Here are some points:
[  26   -6   41   -6   38   22  -38  -16   28   36   47  -61   44   -2
   41  -45 -105  -54   49    1   14   -7   39  -79    3   40   40  -56
   -3  -46   99  -14  -30  -65   -1   61   -9  -58 -106   73   -2   33]
[ -70  -31  -17  -11    4    1   31   50    9   -1   78  -28  -22   16
   96   70 -100  -56   41   43    1  -46   44  -39   23   13   16    5
   14  -51   51  -18  -19  -92    3   27   31  -32 -110   31  -48   50]
[ 32   9 -22   7  24 -12  34 -16  -8 -41 -27  39   4  29  20  10  14   5
 -14  44 -32 -28  -3  18 -11  32 -35 -30  28   1 -34  42  -1  56  13  -9
   4  13 -20  16   8 -32]
[  6  71  11   2 -26 -29  20 -35 -18 -23  -3  27  17  35 -38  -4   0  35
   3 -38 -35  41   9  96 -70   1 -42  21 -24   4 -31 -23  17  11  29  21
  35  10  71  -7   9  16]
[ 37  -5  62 -23  42  76  14  23  42  -5  35 -28 -29  33  -3 -15 -21  16
 -38  23 -27 -15 -45  -4  25 -50 -40 -10  53  75  43 -17 -12 -54   7 -45
  48  43 -51  10 -10 -38]
[-28 -34  28 -23  -3  -4   2  38 -29 -28 -17 -14  -6 -19  14   2 -30 -45
   1  24   0 -22  22 -15  61 -60  18 -31  32  -4  33 -12 -24 -49  19 -38
  10 -20 -52 -37 -26  39]
[ -29  -34    0  -25   10   20    1  108   30   29   25  -30   17   -4
  -10  -52   -6  -44    7   54  -26   26  -39    7   82  -18  -23  -71
   50   34   55    9  -75  -57  -14   42   14   -4 -127   20   29  -22]
[  2 -33  29 -25 -27  43   5  38 -14  44 -29  46 -13  22 -28 -42  22  39
 -46 -78 -23 -16   2  40  31 -21 -14  17  22 -14  16  41   3 -20 -42 -33
  44  25  51 -13 -13 -27]
[-50  30  20 -59  -7  34 -40  -1 -21 -28 -22  16  12   0 -29  -3 -42 -22
  -9 -12   3  24 -17   2   1 -11  13   5 -30  19  26 -23   6  11   2 -28
   6 -19   8 -57   9   1]
[-19  52  27 -35 -47  -8 -40  20 -43  -7 -25 -32  24   7  15  -8 -25 -12
  30  69  -6 -37  -8  15  70 -36  10 -13  46 -39  39  19 -68  -4  25  15
   5 -14  38   5  18  -3]
[-41 -14  -3 -48  30  26  24  73  39  -8 -27 -25  23   9  61  19  10 -34
 -12   4 -50 -38 -61 -57  60 -13 -45  10 -16  12  32  17 -22 -63   6  10
 -32  14 -49  -8  -6   4]
[ 36  66  -6 -29 -21  27 -27  -9  33 -12 -33   8  -7 -27 -43   4  -1 -37
 -15  -8  17 -39 -35  38 -33   2 -15   5  18  15  -2  -7 -36 -30 -22 -34
  34  73  19 -46  11 -12]
[ 21   6   5  -3   8  35 -12 -30  -9  26   2  55 -21 -30 -41   2  83  43
 -32 -24  23  56 -30  74 -67  19  29  20 -65  26 -45   2   7  64  61   4
   0  41  97 -17  46  -7]
[  1  14 -15  -1  49 -69 -59 -40  12  39  52 -20  -6  34   6  25  -2 -14
  24  -4  32 -17 -17 -28 -20  18  22 -28 -26  37 -10 -21   9  46 -22 -33
 -20 -27  32   4  15  48]
[ 23  37  -7 -16 -52 -45  20  22  17   5 -29  -6  -7  21   7  42 -10 -25
  13 -19  25 -18   5  48 -27  16  20   0 -37 -27 -10  18  -3   4 -14 -13
  -5   6  53 -47  20 -31]
[ 25 -27  21 -15  22 -44 -17  88 -28  20  25   5  34 -18  31 -20 -33  28
  73 -22  17 -46 -19 -14  32  76  37   9  11  15  71  11  30 -16 -37  51
 -41  26  -4  15 -20 -35]
[ 26  22  16 -27 -12   5  12  -7  13 -34 -13 -20   0  -4   3  23  88  17
  29 -30  -1 -27 -11  54 -83  19  -7  43 -39  31   3  -4  12  44 -38 -44
  26  22 101 -53  10 -48]
[-49 -41   2 -40  10 -47 -19  43 -11  32  -7 -23 -28  22   9   5  -2 -42
  -1  27 -30  -5 -17  -7  93 -73   9  -3  18  23  20 -34  -2 -84 -45  -8
 -20  27 -89  55 -24 -13]
[-11   4 -28 -15 -17  52 -32  49  26 -12  38 -29   7 -28  11  17   3 -57
  26 -46 -13 -30  33  -3  53 -11   2 -22 -38  13  32 -30   1  13  22  37
  -2  -9 -14  19  18 -25]
[  8 -22  18 -40   1  16 -52  58   4   7 -43  23 -38  39  17  64  61 -39
 -73 -11 -23  -6  50 -15  13   4 -15  26   4 -24  35 -12 -10  59   6 -23
  11  21  14  20  39 -30]
[-33 -39  17   7 -59  41  -8  17  -9 -11 -21  40 -14  69  74  35  53 -57
 -37  -5 -18 -21 -21  -2  27 -65 -41 -15 -17  49 -37  14  38 -33  26  33
  31 -40  10  -5  18   2]
[ 52   4   0  14 -34   3  -8 -23  -7 -16 -64  22  -8  17  -4   5  67 -15
 -23 -50 -21  35   6  96   1  -7 -28 -30 -46  51 -12 -31 -25  64 -11 -43
  19  26 127 -43   3 -21]
[-15 -18 -14  -9 -56   0  50  96  48 -49   0   4 -55  14  68  -3  13 -43
 -43  11 -46  40 -95  51  29 -60 -35  -8 -23  15 -28 -11  18 -12 -34 -18
  67  28  10 -12  30 -76]
[ 60  44 -25  46  11 -15  14   1  28 -31 -46  42  25  47 -28 -78  -5  39
  -2 -25  16  28  35  33 -24   3  40  32 -36  40   0  -5  46  27  -6 -19
  63 -38 127 -38 -62 -39]
[-30   0  -9   1 -21  26   1  -8 -27   0  10 -15   1 -74 -52 -11 -14 -16
  28  25 -15 -27 -19  24  27 -23  -5  20  26 -48 -35  39  19  41 -22  16
  19 -14  35  26   3  44]
[ -8  42  10  29 -48  -2   7 -40  -5  28 -67  25   2  22 -61 -21 127  65
  17 -52   3  29   7 124 -51 -13 -20  53 -16   7 -90  27  60 117  73 -48
  35 -38 127 -92  23 -16]
[-35 -46  34 -38 -18   4  22   7  16  -6 -56 -16  -7  38  41  65  44 -89
   6   5 -62  35 -38 -25  37 -20 -60  -2  -1 -52  35  11  30  -4 -26 -13
  16  16 -10 -39 -35 -14]
[  42   12   -3   54   36  -28   26  -97   -5   10   10   29   -7  -69
  -73   23   41   78  -14   30   74   -6   61   37 -127   17   11   41
  -20  -24  -26   -8   50   77   49   12  -12    0  127  -13   -1   22]
[ 34 -16  31  12 -63 -14  -5  40   7  23  -7  22   9  -2 -28  11  35  -4
  -6   2 -32   9 -26  25   2  -1 -36   2 -26  24 -13 -21   0 -40  37 -86
 -30   4 -25 -15   5 -28]
[ 11 -43 -19 -46 -36   5   2   9  25   1 -35 -14 -19   2  -3  11  29 -20
 -72  -6 -66   2 -14  12  45  27 -26  10  17  27  28  12 -12 -64   0 -46
  42  37  38  15  17 -34]
[ -8   7  11 -16  34   0 -36  43 -21  26  13 -13 -66  11  36  19 -35 -25
  45 -18  -7 -36   4 -30  53  19  13   6  50  14  33  -4 -40 -52   8  71
   7 -46 -62  81   1  35]
[ 20   9 -11   8  25  11  30   8 -29  31 -25 -11 -74  25   3 -15  20  -7
 -35 -49 -44  11  -5  38  24  13   7  -7   5 -33   9   2   5 -29   1  63
  -8 -21  53  20 -47  23]
[-41 -20 -37  15 -29  51 -32 -11   9  -9  51  28 -29   6  12  -2   7 -18
 -41  17 -39   8  38 -33   6  55 -18  28  21  11   7   9 -11   7 -40  46
 -70   2 -93   3   8  23]
[ -5  -3 -33  22  34  -3 -58  47  68  37  22 -63 -20 -76  23   6 -64  19
  27  46 -14 -43  -3 -40  38 -40 -24  22  36 -12  -7 -49 -23 -79 -44   9
 -29  65 -67  81  -1  18]
[ 39  31   5  -1   8 -10  20 -15  42 -20 -39  54   2  12 -35 -47  84  20
  -4 -73  88  50  27  42 -62  68 -27  -6  -2  25 -32 -59  28  76 -21 -21
 -68  -3  70 -46 -11 -14]
[ -8  25 -13  -4  10  -3  26   8  -4   4  11   8 -26  31  -2 -15  49   6
 -26  24 -30  26  11  31 -36  62 -11  -1  -9  45  18  -1   9  -3  28  22
  -4  -4  38 -21 -53  20]
[  95   76   67   69   13 -125  -29 -127  -54   -9  -65   83   38  -74
 -115  -45   46  116   77  -19  127    3  103   99 -127  109   46   37
  -49  -13  -62  -40   38  127  -18   19  -58  -61  127  -67  -17   22]
[  3  12  -8 -16  37   9 -19  95  -9  -5 -24 -17  12 -10 -30   4 -31 -19
   4   4   8 -21 -21   5  26 -45 -33   6  17  16  -9  10  15 -36 -12  23
  25   4 -31  22  -6 -35]
[-60 -54 -47 -25  20   3 -45  72  19 -40  22 -23  12 -18   9  -3 -89 -67
  59  18 -18 -19  -1 -77  59 -73  46  -9 -17 -48  38  -5 -24 -72   3 -27
  30  52 -76  40  -4  37]
[ 38  -5   3  68  36 -59  -9 -38  -7  24  11  31   7   0 -34   9 -17  19
  52  15  37  13  -1  86 -75  11  14  17 -53  69 -28 -32  -3  85 -15 -10
 -28  12 100 -14   7  28]
[-69 -59  45  10  -4 -21 -14  45  23  -9  92 -54  18  14  42  21 -59 -41
  70  24  -9   8  72 -95  17  17  23  -3  -7  -5  32 -13 -11 -37  -5   8
 -12   8 -80  59  -1 -25]
[  76  -24   42   32   17  -58  -32  -85  -29    6  -49   36   11  -22
  -65   22   71   25   35  -99   57   22   32   65 -109   78  -27   10
  -33   17  -47   -3    6   81   18  -37  -30  -36   78  -57    6  -22]
[  8  40 -30  31 -13 -37  15   3  19 -28  23 -42  -6  17   7 -47  -6 -10
 -29  25 -27 -13  50 -43 -23  -4 -54  29 -68 -16  11  40  15  10 -26  22
 -13   2  44  26   8 -22]
[-27 -44   5 -95 -46   1  22  28 -17 -14  23 -53   4   1  64 -41   8 -45
 -12  19   6 -43 -46 -32  45   9 -30 -29   0   1  59   9  -6 -59 -17  14
  17   9 -99  22  -3 -30]
[ 23  30  23  17 -17 -10  13 -36 -34 -31 -24  12   4   0  -6 -65  34  80
  33 -37  19  32 -23  70 -10  61  -3  25 -18  52 -62 -39  -9  60  49 -70
   3  56  74 -59  -5 -29]
[-35 -10  16 -11 -39 -17 -12  43  11 -26  32 -18  34  10  -9 -11 -40 -22
  -5 -15  41  16 -15  -4  31   3 -25 -47  16  31 -24 -11 -38   9 -27  42
   9 -62 -38  15   4  -6]
[ 33 -44  -3  16  25 -53 -24 -41 -29  31 -16  13  19   1 -56   7  22  10
  31   2  26  17  21  23 -58  53  56 -10  -1  -6 -76 -19  24  75  26   6
 -16 -64  67 -37 -15 -17]
[-37 -48 -15  -9  -1  54 -23  -3   3 -32  28 -31   2   6  45   5 -26 -63
  -7 -36   7 -23  -9 -14  56 -35 -13 -21  35 -18  47  31  -9 -77   5  30
  13  42 -60  50  -9   8]
[-34 -15  41  30  27 -44 -51  14  20   1 -24  39  13  -2  -4  36 -24  26
  -5  19  49 -14  42 -45  -5  56  28  25 -23  17  17  21  -7  43 -13  28
 -30 -15  -3  27  40   8]
Then 40 other points, each followed by its number:
[ -23    4   53  -51   11   68  -19   45  -65   19   62  -44    9   23
   54   20   38  -22   21   29  -15  -15   -4  -17   56  -24  -19    3
    1   -2   66   -9  -28  -29  -20   17   11   20 -116    6   -5   35] 0
[-25  -6 -25 -32  -1  39 -10  -1 -13   2  14 -28 -18 -10  38   7 -60 -28
  15  35  -5 -59  20 -13  29 -36  22  -5  21  16  41  33   2 -19  16   0
  -2  55 -32  35 -23  39] 1
[-33  18   2 -36 -26 -11 -11   6  15   2 -51  24   1  52  11 -10  15  26
   5  14 -46  29  -1 -30  30  11 -31 -34   4  -4 -44  10  30   5  -5   7
  16  39 -53 -41 -33 -14] 2
[-22  24 -12   7 -58  -6   8  30  10 -34   9  19  -1  49  21  32 -25  -9
 -13   9 -22   7  18  19  12  -2 -15   8   2  26   3  12 -11 -34  -2  30
  23 -38 -28  18  17  -6] 3
[ 48  18  21  -7  27  26 -13   5 -41  16 -12  17  -1  34 -20 -34   2  24
  -5  36   8 -43 -40  35 -23  -7 -72 -32 -10  -9 -35 -11   3  15 -11 -49
 -16  -2   7  16  13  23] 4
[-18   0   3 -47  12  -9  19   7   4  -6  31 -46  24 -16  43 -29 -48  32
  61  -2  19  12 -46 -19  45 -10  27 -22 -44 -19  74  27 -22   5  39  20
  36  26 -44   6   2   7] 5
[  9   3  35  -7  31  20  40 -51 -53  -8 -70  24  11 -15  31   6  46  12
  30 -17 -13 -31  30  13 -28   1   8   0 -25   0 -23  18  33  12 -37 -20
   0  -9  64 -17 -21 -19] 6
[-14  19  18 -33 -28  40  -5  30  50  -6  87 -28   1  -2  17 -18 -47 -24
 -11 -21  17 -13 -13 -67  45  23 -33  12 -17 -18  46  -9  -6 -35 -17 -26
 -23 -12 -86  25  14  -2] 7
[   0  -21    4    5   25  -10  -18   47   12    2   11    0   45  -37
   20   43  -31  -69    7   -4  -39  -34  -22  -17   29   -8   16    3
   13  -45    0  -11    0   -5  -22   83    7    8 -100   48    3   -5] 8
[ 24   4 -13 -17 -35  59  14  58 -24  -3 -34  43 -32  25 -49   9  78  13
 -16 -30 -14  22 -58  10   9 -12   1  17 -48  51 -21  16 -28  11  -2 -60
  30  66 119 -24 -24 -27] 9
[ 17 -24  11  -4  14   6  -4  43  11 -15  47 -11 -10  29   2 -16 -15 -33
  -1  11  10 -33 -39 -29  21  -8 -35 -40  20 -17  76 -47   6 -49   6  19
  49  21 -41  -6 -24   5] 10
[ 54  15  26  13  19  -6  22  24 -15  25 -17   6   9   4  28   4   3  -9
  25  21  31   1   7 -11   2 -48 -23  11  -3  -3  10  -9   2 -18  38 -13
  -7  11   4  43  23  43] 11
[-41  12 -73 -48 -21  41  19  27   6 -50 -44   7  -5  35  45  24  29  -5
 -84   4 -86  38 -54  19  23 -53 -39  -8   4 -22  -2  38  12 -89   9 -22
  29 -11 -59 -15  -6  -7] 12
[  63   59  -18   39  -14  -18   33  -52  -11  -30  -25   -6   15   25
  -84   -7   64   27   -2  -32   14   -9   22   76 -120   18  -16   -5
  -39   25 -115  -19  -28   66   12  -19   -5  -75  127  -78   11   50] 13
[  4 -28  30  26  49 -17 -15 -16  -5  -3  27  17   1 -23  31 -18 -50 -31
  75  13   2  57  20  13 -10  46  65  16  15  -9 -14  14  12  10  -3 -43
  35   4 -15   5  -1 -24] 14
[ -31  -19  -28   21   66   78   13   -5   40    0   37  -20    7   18
   45   40  -55  -48   96   10  -38   -3    5    1   48  -53  -11  -29
   27   32   49    8    2  -25   -2   21   20   21 -103   85   21  -21] 15
[ 51  28 -33   9  33  11 -14 -43 -74  -4  32  -7   9   0  20 -61 -33 -20
  13 -47  54  13  65 -78   7  16  28 -30  21  -5 -31   9   4 -43  -8  18
 -54  26 -41  35 -26  22] 16
[ -9  -3 -19   4  24  -7 -22  -9  36  18  12 -36  34  55  54 -18  -8  15
 -10 -30  37   1  18 -27  12 -43   8  31 -42  17  31 -34 -33  46  37  57
  18  -2 -49   3  33  -9] 17
[-15 -33  -9  14   7 -37 -11 -23 -48  24  61 -62  41 -50  60   0 -79 -26
  78  16 -22 -18  11 -79  10  60  11 -16 -45 -52  27  -4 -31 -34   4   9
  -7   8 -63 -12  36  26] 18
[-28  31 -12  23  14  -2  -8 -30 -22   5  12 -35  24  19   6 -18 -37 -32
   9  29   7  -3 -23 -44  -6  39  51 -10   5 -29   4 -18  -1 -39  -7  73
 -66   3  -9  -5  -7  39] 19
[-17   2  27  63 -10  14 -29  31  51  -1 -19 -39  18 -77  18  -1 -72 -10
 -16  56  -8  29  45 -28  -7  29   1 -31   8 -65  17   4  -1 -10  26  14
 -66  27 -43  40  24 -55] 20
[-43  20  17 -39   2  30  10  56  40 -40  42   5  25  -1  53   0 -48  22
 -10 -15 -36   6  -5  -8   9  12  29 -22  17  10   4 -17  -7  -1  12   0
 -13  26 -67  13 -30   6] 21
[ 29  22  43  33 -46 -34 -18   7 -22 -13 -36  65 -10   2   2 -11  87  74
 -63 -34  37  49 -20  68 -42 -26 -20  10 -34  29  -4  45  -7  20   4 -48
 -23 -11  69 -29  23 -30] 22
[-33   5 -25 -13  11  59 -32  23   6  26  16  -2  29 -33  64  41 -93 -28
   3  30 -17   7 -60 -51  60 -24  -8   4  32  -7  19 -27  -1 -56  41  70
  33  49 -47  19   7 -14] 23
[-68  11 -31  -2 -42  36  30 -13  21 -14 -61  61  16  24  19 -15  34  -1
 -73 -23 -24  30 -39   5  23 -44 -62  -1 -11   4 -15 -21   5  -3  -7  -5
 -29  -1  42 -87   5 -49] 24
[-17  39 -32 -24  28   6 -32  18  19 -22 -24 -17  23  -8 -22 -21 -39  18
 -24 -11 -25  -6 -30 -39   9   9 -26 -13 -22  25  11 -16  39 -48  10 -36
  28  22 -16  26 -13   8] 25
[-22 -29   6 -21  -1 -23 -34  14  50  16  15 -24   0 -10   7   9 -69 -19
  33  43  22   8  10 -29 -10   1   3   3  35   0 -36   2 -35  -3 -24  19
 -48  -6 -47  28  25  17] 26
[ 28 -56   6 -30  30  -1  11  27  67  -8   5 -19  -9  54  42 -22  24 -30
  32  47 -84  41 -69 -30  84 -42  -7  18  16   7  37  24 -32 -82  -2  11
  -8  13 -73  12  35  23] 27
[-20   8   0   3   3 -39   2  -8  53 -57 -82  38 -36 -10 -43 -29  70  51
 -60 -50 -22 -48  -4  28 -30  20 -17  35 -10  34 -62 -25   3  59  35 -56
  80  30  69   9 -21 -52] 28
[-16 -30 -18 -58   9  32  35  19  36  17 -28 -18  18 -27  24 -11 -14 -43
  32  -2 -14 -14   5 -14  44 -77 -18  14 -20 -14  25  18 -34 -35  35  17
  36  24 -75  18 -20 -11] 29
[ 35  45 -47  -5 -14  -3  10  43  -1   6 -90 -17  47  39 -49  -2  25  52
  -2 -19 -11 -28  31  24 -33   8 -23 -25 -11  -9   2 -29  31  13  -9 -20
   3   4  85 -24  12 -10] 30
[ -6 -61 -21 -38  35  42  12  58  48  36  19 -47 -20  -1  -2  -7 -26 -35
  -2 -29 -31 -21  36 -55  37 -28 -10 -10 -26 -13  50  32  26 -29   3  13
  30   2 -87  10  33  36] 31
[-55 -33   0 -20  16  36   9  94  -6  35 -12  -9  -7  13 -14  25  21 -34
 -30  33 -35  38 -14  -6  34 -35  33   7  20 -34  66  15  -6 -50   7  -7
   5 -24  12  -5  -3  32] 32
[ -1  32  32  20  10  21  19   6   6   4 -14  -8  24  13   0  33 -36   3
  -3 -10  33   0  19  -7  53 -16  27 -17  40 -23 -22  38  -2 -14 -10  34
  11  43 -43  55 -12 -21] 33
[  95   53   -3  127    1 -127  -74 -127  -41   -8   -8  102   21  -70
  -74  -64   72   36   11  -74   99   14  105   77 -127  112   71   21
  -38  -35 -127  -24   11  127   22  -27  -74 -108  127  -58   15   13] 34
[ -19    3  -40    2   53   55    7   -5  -13   19   21    0   45   21
   47   21  -50  -10   39   33   -5   27  -65  -35   73  -63   22    1
   27  -11   20   26    2  -44  -20    8   63   10 -114   35    3   -2] 35
[ 19  -3  -3   2 -41  59  13  29  13  -8  37   2   0  36  34  10  11 -29
   1  -1  -7  -5   7  14  27 -34  48  -9  18 -20  33  -8 -37 -31  47 -21
  57 -35  32  29 -55   9] 36
[-28  12  -8  10   7 -10   3  -6   1 -23  33 -37  -7 -50  18   1 -31  -8
  15  54  -2  -1  -2 -14  21 -10  25  -7  31 -17  37  18  -4 -35   3  25
 -26  45 -86 -20 -21  41] 37
[ -5  14  11  57  38  -9  38   5  36  51   7  18 -17 -32  29  14  19   5
 -32  69  12 -20  -9  17  -8   3 -10  -1  -8 -13 -25  27   8  24 -13  34
 -38 -11 -15  77  31 -11] 38
[ -40  -22   17   -2   29  -22   -6   -9  -16  -24    8  -25   55   23
   59  -25  -76   21    6    8    3  -18  -13  -44   67  -13  -12  -26
   36   -5   46    5  -12  -20  -11  -23   31   38 -113   44   23   59] 39
Which two of these numbered points are nearest to each point below, looking only along the 2 directions in which the first points spread most? Their numbers follow each, nearest first.
[-15  20  29  38   6 -25 -22  33  20  65  59 -18  11  24   2  -9  14   3
  -3 -12  58  31 -17  46 -11 -16   3 -15  30  32  37  28  26 -20   8  27
  16 -35 -31  46 -24   6] > 17 38
[ 13 -38  -7 -47 -34  63  -2  31   4 -19 -65  64 -22  -9   3 -13  26  12
 -25  17 -29   5 -38   8   3  11 -33  -2  18  62  24 -38 -22  13 -19 -43
  35  -9  41 -55  17 -32] > 24 9
[ 25  -1  34   6   7  29  33 -22 -32  11  20 -46  28 -18  -7  11 -39  -1
  42   5   2  35  29 -43  18  43  23  22 -14 -10  17 -38  -7  26 -53 -53
 -45 -27 -89  -6   9 -11] > 19 16
[-12  13 -17 -30  -4 -24  54  40   8  25  24  32  -9  18 -35  -1  25  -8
  13  -9 -14  21 -54  28  29 -37 -51 -17  32  23   0  26   6   0 -23  -3
   3  46   7  -3 -54  27] > 2 36
[-20   8  24   0 -29  27  53  28  11  16 -77  28 -46  25  18  64  49  26
 -28   1 -30  15 -71  55  49  -1 -79  -6 -46  15 -23 -38  18   7  45 -47
  19  18  17 -34  21  13] > 24 9
[-30 -45   2  21   2 -14  21  18  -2  10  -9  14  29 -27   9  14  59  16
 -23  21 -64 -13 -21 -22  34 -53 -18  10 -14 -18  40   2 -11  -2 -17  46
  32  10 -39  48   0  -8] > 36 3
[-11  13  27   9 -16 -25  28 -45 -17 -12 -41  39 -42 -30 -86  36  92  62
 -40 -26  38  -7 -60   8 -31 -12 -20  -2  21 -42 -46  -8  24  75  11 -40
  -5 -18  55 -15 -26 -56] > 22 28
[ -23    1  -20 -111  -47   18   18   -4   -2   10  -24   19  -64  -11
   30   22    2   -8  -29  -53  -75    8  -96   18   36  -14  -29   18
    4   22   22   18   44  -50  -44  -45   11   44   -2  -25    7    4] > 12 24
[-31  36  10  18 -44  -3 -31 -23 -18  25   8 -62 -31 -17  -4   2 -37  16
  -1  35  60 -17  -6  31 -31  -1  17  -3  23 -24  -8 -11   6  -7 -34   7
  -6  41   5 -12  22   7] > 38 14
[ -19  -10  -43   65    0   14    6    3  -21   38   35  -26  -17    6
   43   50  -73  -51   -6   46   13    1  -50  -24   60  -29   16  -29
   54   -6  -26   24   17  -45  -83   20  -44  -53 -100   61   15   14] > 39 8
[-13  51 -62  28 -44 -12 -16  52  41   0  22  29 -75  62  59   3   8  35
 -24 -30 -40  30   7  -6  10 -28 -22 -30 -31 -29  27  15  19 -78 -29  26
 -16  31 -37 -30   1 -30] > 36 32
[ 122   53   20  106   30 -127  -22 -127  -14    8   19   68   24  -55
 -109  -54   65  104   -3  -94  122    7   91  114 -127   85   22   27
  -80  -16 -112  -24   51  127   64  -43  -74  -59  127  -24  -11   33] > 34 13
[-12  -8 -18 -33 -47  41  26  55  48  -6   9 -30  11   1  43   6 -14 -20
   6  43 -43 -56 -93 -57  85 -58   6 -22  29  46  32 -28   0  -2   0 -10
  -2 -31 -22  26 -26 -41] > 27 29
[-51  23  18  11  41  39   1  -4  -7  -4  -4   7 -16  45 -18   3  -5  -7
  -8  37 -32  -3   2 -16  44 -32   8 -27  34  18   6 -27 -18 -14 -38  -9
 -32  23 -67 -25   3 -22] > 3 21
[ 25  30 -29 -27  -6 -42  15 -55  44 -14  15  37  37 -23 -35  34   9  41
  -3   3   6 -18  19   9 -85  13  22 -14   9 -11 -10 -51  28  56  19   4
 -15  38  35  -7  38  -9] > 6 30
[-44  11 -45 -44  -5  70 -29  45 -32  -3 -12 -41 -45  47  31 -24 -34  22
 -15  40 -21 -52 -47 -73  36 -55  36 -32  -9 -24  21  -7 -27 -29 -13  14
 -24  14 -71  44  -7  -3] > 0 23
[ 23 -35  30 -13  49 -49   4 -23   4   8   7 -17 -11  18  15 -10 -37 -44
  -8  -3 -31  -6  21 -10   1 -15 -46  -4   3 -46 -30  18 -17 -55   9  -4
   0  39 -27   7 -44  39] > 33 17
[ -6 -27 -34 -13  19  29  28 -12  -1  34  52 -53 -15  18  -8   9  -4   4
 -33  28  -5 -11 -24   4  13   4   1  15   0 -63  57 -15  37  27 -26 -30
  18   1 -27   8  14  18] > 25 3
[-18 -36   6  25  17  27  26  37  31 -10   7  30  27  30  60  35 -51 -29
 -26  51 -20 -38   4 -36  46  -9 -26 -52 -16 -61  50  24 -42 -26 -50  37
  17  29 -68  53  15  11] > 35 23
[  84  113   37   78   46 -112  -47 -127  -91   58    3   69   26  -52
 -112  -87   29  106    5  -77  103   20  127   90 -127  127   88   35
 -106   11  -79  -19  -36  127   31  -24  -24  -44  127 -101    9   24] > 34 13
[ 46 -16   9  -9 -81  34  20  48 -18  35 -98  67 -51  51 -34   7 119  71
 -88 -37  29   0 -23  37   4  -6   4  24 -14  45 -29 -13  82 -21  -3 -86
  49  10 105 -63 -25 -43] > 9 28
[-60 -18  25 -44  -8  17  -9  56  16 -22   4 -19 -11  27  49 -18 -26 -42
   9 -20  22   3  13 -27 -23 -19 -20  36 -23  -2 -20  20  -4 -14  -4   8
  22   1 -56 -44  -2   8] > 3 25
[ 30 -11 -35  17  34  11 -14   0   0   4  38  -7 -10 -46  -9 -10 -32  -7
 -52 -15 -36 -12  35   9  33 -15 -21 -48  34  24  13   5 -47 -60  -5  11
  15  -5 -59  17  28  18] > 21 5
[ 13  28 -37  81 -23 -66 -55 -62 -20   6  -9  24  12   4 -38  41  60  84
   9 -60  42 -19  25  75 -88  20 -12   7 -21  33 -43  11  46  56   9 -14
  -8 -36  93 -56   0 -30] > 13 22
[ 105   42  -16   28   -8  -96  -24  -64   14  -16  -12   44  -21   26
  -25    1   60   54   47  -47   39   20  -16   61 -105    3  -18  -13
  -39   18  -59   14   12   58  -30  -45   -9  -53  108  -11   57   20] > 13 22
[-19   6  -7  -7 -26  30  28  26  20   5 -10  17  15  13   3  18  23 -60
  34 -15 -13  20 -51  -8  12 -38   9 -41  25  18  18  22  33 -51 -42 -41
  -8  -9 -48  24 -29  -1] > 32 36
[ 25 -20   7  -1   5 -29 -21  18  33  27  52 -31  61  32  35   6 -34 -22
   9  50  15  17  -9 -25 -13  20   5  -4  68 -46   0  18 -46 -30 -11   1
 -33  15 -48  -9  26  46] > 20 26
[ 18   7 -19 -27 -11  31   0  46 -10 -10 -17  63 -21 -44   8 -19  53  16
 -32  -7 -55  18 -43  21  25   7  -3  74 -15  31 -67 -22  38  25 -23  15
  22  41  98 -72   6 -26] > 9 28
[  51    0  -18   54   24  -11  -25  -61  -27  -34    4   36  -62  -31
  -25  -38   74   48   67   -3   46  -11   15   30 -121    3   -8   62
  -44   -2  -22   16   31   66  -62   -6  -46  -49  108  -33   -3  -39] > 13 6
[-11   2  -1   8 -20 -11 -14 -61   2 -19 -46  30 -24  -5 -37 -23  36  22
 -18 -53 -14  -3 -24  68 -45  42  -6  32  -8  10 -30  13  48  85  -3  30
 -57 -15 113 -43 -45  14] > 22 13
[-23 -51  22 -15 -23   0 -12 -24  11 -29  39 -70  34  -3  28  41 -43  14
 -20 -67 -35  -6  12 -61  26 -14  46 -77 -30   6  62 -15  46 -68   4   4
 -36  -3 -59  47  20   5] > 8 7
[ 95  20  -5  27 -14 -63  -1 -60  12   7  40  51 -12 -18 -76  -9 -12  34
  11 -22  46  22  57  79 -68  22  13  24 -46  31 -58   2 -14  48 -26  -8
 -60 -88 127 -13  40  13] > 13 6
[ 29   9  36  16 -69 -38  55 -78  12 -12 -84  52 -19   4 -38 -48 127  52
 -51 -25  13  14   3  85 -93  24 -26  20 -39  51 -31  -2  37 124  17 -54
  11 -63 127 -83 -39 -32] > 13 22
[-39 -72  30 -38 -27  46   1 -26  18  17   8 -34  17  20  54 -38  -9  -5
   4  45 -15  14 -27  13  75   4 -11   4 -12 -12  16 -25 -69 -83  11 -32
  30  29 -54  20   0  16] > 29 32
[ 82  28  10  -6 -24  -4 -13 -56  -6  27 -49   3   1  36 -68   6  41  60
 -35 -33  43  -5  39  17 -45  44  36   4  -7 -21 -27   3 -21  86 -30 -26
  -5 -19 117 -64   7 -43] > 13 22
[-52  18 -53  -8 -89  21  -3   8   0 -35 -47 -21 -10  51 -38  34  72   7
 -10 -39 -60   8 -22  -7 -20 -15 -16 -24  -4  -1 -15  13   6  19  -9 -67
  29  12  31 -33 -16  24] > 24 9
